(in the rows, 128 means zero)
The rows of A fall into 4 groups, which share some directions, and each row is roughly a mix of its group's hidden directions.
A, 132 rows:
[[124  98 150 124 161 116 167 163  86 118 178 173 121 139 126 183  86]
 [180 135 124 183 116 152  92  89 122 159 130 179 111 114 174 100 144]
 [143 123 139 103 161 101 163 169  62  84 142 161 121 163 148 155  98]
 [ 97 137 139  53 102 130 113 117 120 159 130 147  81 108 148 108 192]
 [180 121 149 159 112 106 141 119 131  95 104  80 135 149  57  88 108]
 [ 65 131 121  74 123 121 165 149 105 112 143 161 103  99 115 170  80]
 [157 158  95 175 129 149 137  62 142  96  81 104 143 111 103 144  91]
 [ 93  94 156  78 132 104 196 137 148 141  76 144 104 160 119 143 140]
 [106  86 123 153 153 131  89 143 185 155 182 137 161 129 152 175 150]
 [ 99 153  99  84 111 108  73 130 141  99 170  78 117  94  89 144 109]
 [115 117 122  97 172  96 158 176  97  88 135 145 138 170 157 180  97]
 [ 66 134 134  42  95 108 127 157 131 147 124 126  89 115 127 105 150]
 [108 108 121 195 135 156 175 118 169 159  92 159 154 121 137 149  83]
 [180 145 129 198 101 159 135  88 115 120  90 148 138 111 123  74 119]
 [ 89 155 109 130 109 158 168 143  91  65 114 150 167  86 114 120  89]
 [155 106 144 138 167 110 147 163  77 118 167 183 120 159 163 165 100]
 [149 149 117 151 119 136 159 102  85 120 106 190  89 108 142 135  58]
 [116 111 150  94 156 140 150  88 137 199 142 130  82 125 125 186 157]
 [124 187  78 155 120 177 104  84 125 108 100 113 160  85 152 118 129]
 [147  95 179  95 134  91 186 145  98 141 114 145  80 170 101 127 119]
 [134 134 101 125 119 104  35 127 179 153 155  97 117 131 155 118 152]
 [115 139 126 169 110 142 174 131 145 126  84  84 153 119  72 102  71]
 [ 96 112 119 111 132 137  74 127 185 145 158 101 160 120 142 139 202]
 [125 137 150 121  97 132 173 116 125 113  91  79 127 116  44  89 114]
 [137 101 140 134 129 139 177  78 157  89  61 146 153 141 115 134 178]
 [123 126 161 137 136 154 164 167  61 175 172 174 113 118 148 118 112]
 [132 129  98 181 105 113 114 135 168  76 109 111 164 119  96 113  62]
 [ 95  88 145 116 165 119 168 161 123 149 164 170 121 142 140 196  99]
 [ 88 141 114  90 132 132 131  95 152 133 143  73 112  95  68 182 107]
 [167 156 124 142  89 142  93  83 136 121  94 102 126 112 115  60 173]
 [ 79  80 148  95 150 120 163 139 183 157 112 124 141 154 129 168 173]
 [109 134 100 132 147 134 131 127 130  52 151 105 180 108  93 181  96]
 [ 87 112 155 138 121 155 200 128 132 192 113 145 109 107  97 139  90]
 [ 99 122 129 111 137 111  93 163 143 205 185 119  87 126 143 151 100]
 [174 141 146 129  86 128 122  76 128 141  83 120  87 123 101  65 158]
 [ 61 132 131  92 166 162 178 150 115 163 135 118 149 124 149 178 144]
 [ 77 102 140 115 165 167 168 130 140 154 141 149 164 122 153 184 174]
 [ 68 149 104  68 104 120 135 124 124 136 125 155  76  87 130 154  85]
 [117  97 128 165 115 119 180 115 176 103  73 141 143 132  87 139  76]
 [146 147 130 149  78 161  96  85 137 127 120 121 133  83 104  63 174]
 [127 129 124 111 164 118 116 170  73  94 202 145 139 131 144 175 105]
 [108 135 136  90 117 136  76 120 141 183 186  90  99  97 109 130 168]
 [ 93 104 149 119 159 131 193 175 109 164 116 170 129 159 170 152 116]
 [130 153 123 155 118 156  66 149 126 165 184  82 153 104 130  88 151]
 [ 62 120 126  73 114 111 186 142 145 100  84 128 121 123  96 147 101]
 [156 156 129  93  93 116 128  75  97 124  97 152  52 107 112 106 116]
 [150 168 111 110  99 106  90 118  96  95 154  97  90 100  81 111  78]
 [142  85 119 176 128  88 127 151 173  79 123 149 153 152 113 145  68]
 [122 149 113  46 144  86 111 146 104  76 123  91 116 159 138 143 152]
 [ 93 116 108  86 162 115  87 142 150 143 177 131 126 133 172 193 154]
 [123 159 107 135  91 144  50 121 140 151 173 104 120  79 124  90 138]
 [113 131 135  45 131  83 156 129 103 111 111 127  68 147 110 157 110]
 [146 131 100 188 151 151  72 131 143 110 180 117 188 116 148 148 131]
 [ 93 118 128  71 148 101 136 156 145  87 134  65 156 151  92 160 148]
 [153 127 152 138 125 163  85 110 108 173 187 140 123 103 142 108 197]
 [113 103 100 148 112  94 102 140 169 115 142 187 108 117 145 158  56]
 [165 130 158 122 128 113 178 129  70  82 127 117 113 137  63 121  90]
 [178 122 140  91 102  95 109  77 124  87 100 146  84 138 115 104 176]
 [154 148 125  78  96  98  64 116 119 104 137 106  94 127 124  83 177]
 [125 142 106 146 139 144  76 168  97 121 191 162 156 113 190 127 131]
 [ 96 129 118 103 164 119 151 173  86 108 168 154 131 132 150 188  77]
 [152  83 151 135 161  94 143 140 118 139 169 172  95 157 130 186  88]
 [130 123 122 136 156 113 168 153  89 114 128 184 112 146 159 170  57]
 [163 141 129 214 133 171 137 105 135 140 114  90 174 121 102 103 115]
 [123 174 105 107 113 113  67 151 131 171 139  64 100 129 141  87 119]
 [ 80 139  95  84 158 126 102 156 116 104 178 136 144 116 167 189 125]
 [102 124 121  81 177 125 162 102 123 127 132 122 113 134 127 223 123]
 [166 117 143 146 176 129 153 139  63 110 169 168 130 148 149 175 104]
 [103 122 114 163  86 149 112 104 198 168  84 145 134 102 144  87 144]
 [160 148 100 173 150 145  80 113 111 155 163 165 119 118 194 150 108]
 [169 150 111 154 158 142 131 121  61  82 146 175 139 128 169 154 101]
 [135 154  98 137 107 143  59  89 161 106 145  77 150  91 102 114 157]
 [107 129 135 160 148 154 148 155 140 132 150  54 191 125  77 135 115]
 [137 135 132  94 137 133  72 120 124 174 165 123 106 130 173 123 205]
 [ 87 106 137  40 142  95 129 137 138 121 151 122 100 139 117 180 159]
 [ 71  92 128 133 150 129 123 177 171 148 182 118 168 125 124 174 119]
 [ 77 153  81 128 157 134 122 176 129 105 134 116 176 131 175 162  89]
 [ 96 153 115  60 109 120 103 134 133  86 120  72 143 118 107 105 181]
 [151  96 119 209 110 135 108  96 197 141 111 157 147 119 129 120 114]
 [145 136 147 143 100 134 178 128 115 118  48 134 134 146 124  56 138]
 [157 160 115 150  93 148 113  80 129  81 100  93 147  96  81  83 139]
 [155 173 119 113 133 142 100  89  96 113 155  53 120 104  75 134 132]
 [ 94 114 149 115  91 132 127 173 146 160 109 146 138 133 157  54 180]
 [116 130 152  77 154 134 142 143 101 108 160  62 154 138  84 146 179]
 [166 171 106 146 158 156  98 103  66 120 181 130 124 104 150 162 109]
 [133 146 147 120 100 167 129  74 132 178 106 108 106  97 108  87 189]
 [150 124  98 177 127 117 106  93 178  86 121  95 152 119  83 155  80]
 [153 161 120 108  73 113  89 106 115 129 102 137  73 111 132  58 132]
 [137 127 151 133 118 155 200  93 114 112  51 142 140 134 114  98 160]
 [158 102 160 177 161 143 136 171  90 124 193 131 177 144 120 132 131]
 [116  69 159 166 147 147 139 147 167 141 169 137 187 134 115 150 171]
 [141 128 137  61 119  75 104 150 102  70 155 100 103 145  90 123 136]
 [199 141 158 152 124 122 115 140  59 124 166 117 110 139 104  82 119]
 [116  94 133 122 165 121  89 149 169 153 178 106 160 152 152 166 184]
 [161 131 125 137 136  93 163 142  87  74 111 148 112 153 112 141  49]
 [117 123 112  61 134  88 124 118 130 102  97 174  86 152 180 158 147]
 [176 129 132 130  98 124 100  62 154 105  89 118 115 125 108  90 186]
 [167 167 141  86 117 108 131 128  66 135 101 112  72 152 135  78 135]
 [118 111 145 104 160 107 155 168 107  84 166  84 157 150  76 167 110]
 [142 145 104 135 141 125  69 153  95  78 205 120 156 112 134 146 114]
 [119  90 144  91 174 104 152 143 129  85 155 118 152 160 109 198 150]
 [126 131 138  82  98 117 170  84 104 103  92 171  68 105  97 133 111]
 [155 114 174 119 104 109 176 141  94 152  91 157  81 155 117  72 126]
 [141 102 148 127 166 132 100 151 103 135 219 143 143 133 144 170 162]
 [ 97 121 124 166 118 160 136 115 194 154 101  75 177 113  94 114 145]
 [111  91 128 124 178 114 152 162 127 109 150 167 154 161 167 197 120]
 [106 114 119 122 154 136  75 152 146 165 191 137 146 127 182 158 171]
 [105 172 137  62 120 151 125 131  84 155 133  86 111 111 129  96 184]
 [ 60  92 131  95 119 139 168 119 168  99 118 163 152 100 106 170 149]
 [199 146 134 174 118 119 112  99 122 168  94 117  87 151 135  80 108]
 [135  98 137  81 154  82 101 138 142 159 152 147  80 168 168 167 153]
 [142  98 118 214 127 144 134 106 180 148 108 171 149 124 143 139  94]
 [ 87 113 130  83 164 114 150 172  99 103 175 146 136 134 136 194 109]
 [145 128 120 105 125 134 110  61 161  87  96 102 143 123 110 138 204]
 [ 79 116 110 138  93 119  72 164 194 162 159 122 133 102 130 106 113]
 [ 93  89 147 146 157 148 156 165 124 165 178 181 146 124 156 173 120]
 [146 141 153  72 113 134  99 108  89 139 157 123  95 114 125 100 208]
 [139 130 119 109 135 132  67 112 153 114 145  90 158 134 145 121 218]
 [166 115 151 160 113 130 125  78 167 160 114  77 113 126  59 109 137]
 [ 58 148 110  43 110 117 108 148 133 119 148 105 110  99 118 142 136]
 [112 108  98 119 134  98  65 113 204 126 156  99 128 126 121 177 129]
 [166 125 134 184 133 135  92 137 160 158 124  74 166 157 132  79 162]
 [147  81 130 182 155 111 162 118 174 103  99 143 159 163 116 170  97]
 [ 70  98 117 113 161 119 140 165 157 150 158 150 138 134 155 199 101]
 [117 150 123 103 121 147 117  83 121 119 167  83 115  76  57 162 120]
 [139 148 130 170 123 171 157 107  95 181 106 186 105 106 170 111 105]
 [125  94 123 130 157 132 130  95 143 133 148 200 117 124 168 204 138]
 [176 143 125 145  87 113  93  95 149 123  77 112 108 137 124  55 151]
 [132  92 135  84 147  74 105 124 159 154 150 140  70 159 137 181 128]
 [144 160 129  79 106 100 155 112  93  89  70 106  86 140  98  97 112]
 [182 141 119 212 143 166 112 113 105 128 136 154 165 125 166 111 125]
 [137 114 132 184 139 157 128 131 114 177 163 199 123 112 174 143 101]]
Here is one row of each group, with its name. Which group are the others in?
[113 119 123  94 179 119 105 155 128 107 173  88 168 155 144 180 173]	M
[171 137 115 126 140 108  79 151 102  85 135 142 148 164 190  99 171]	Z
[140 115 134 107 117  98 169  83 149 137  57 154  66 148 119 140 105]	Q
[151 120 125 173 154 144  77 161 117 123 199 127 180 131 158 131 150]	S

[151 133 155 184 127 182 144 118  86 186 165 160 126  95 129 108 124]	M
[199 132 134 200 123 141 136  94 126 126  80 131 140 148 131  82 128]	Q
[106 139 151 115 108 171 146  85 138 203 118 109 101  91 103 111 169]	Z
[ 76  95 146  90 122 119 161 160 149 168 105 184 110 142 173 126 154]	S
[137 112 113 202 123 149 133 116 162 143  94 191 149 126 180 118 112]	S
[141 114 119 190 149 148 125 147 150  92 120 117 216 149 148 120 151]	S
[116 168 116 118  98 158  66 130 116 160 164 108 126  85 145  78 168]	S
[ 69 109 106  87 149 122 107 132 169 143 157 149 126 118 163 198 145]	Q
[ 80 119 130 173 120 186 140 129 156 175 161 132 165  76 110 139 120]	Z
[122 165  97 138 139 124 121 182  83  72 145 105 168 130 137 121  70]	Z
[161 161 124 166  91 160 123  97 108  90 104 111 153  95  94  64 135]	Z
[ 87  87 123 148 153 121 119 171 174 167 166 157 146 138 165 174 108]	Z
[ 74 100 128  69 157 102 120 162 161 137 159 108 133 148 136 183 153]	Q
[117 191  81 122 119 144 101 139 102  74 104  90 168 113 150  94 125]	Q
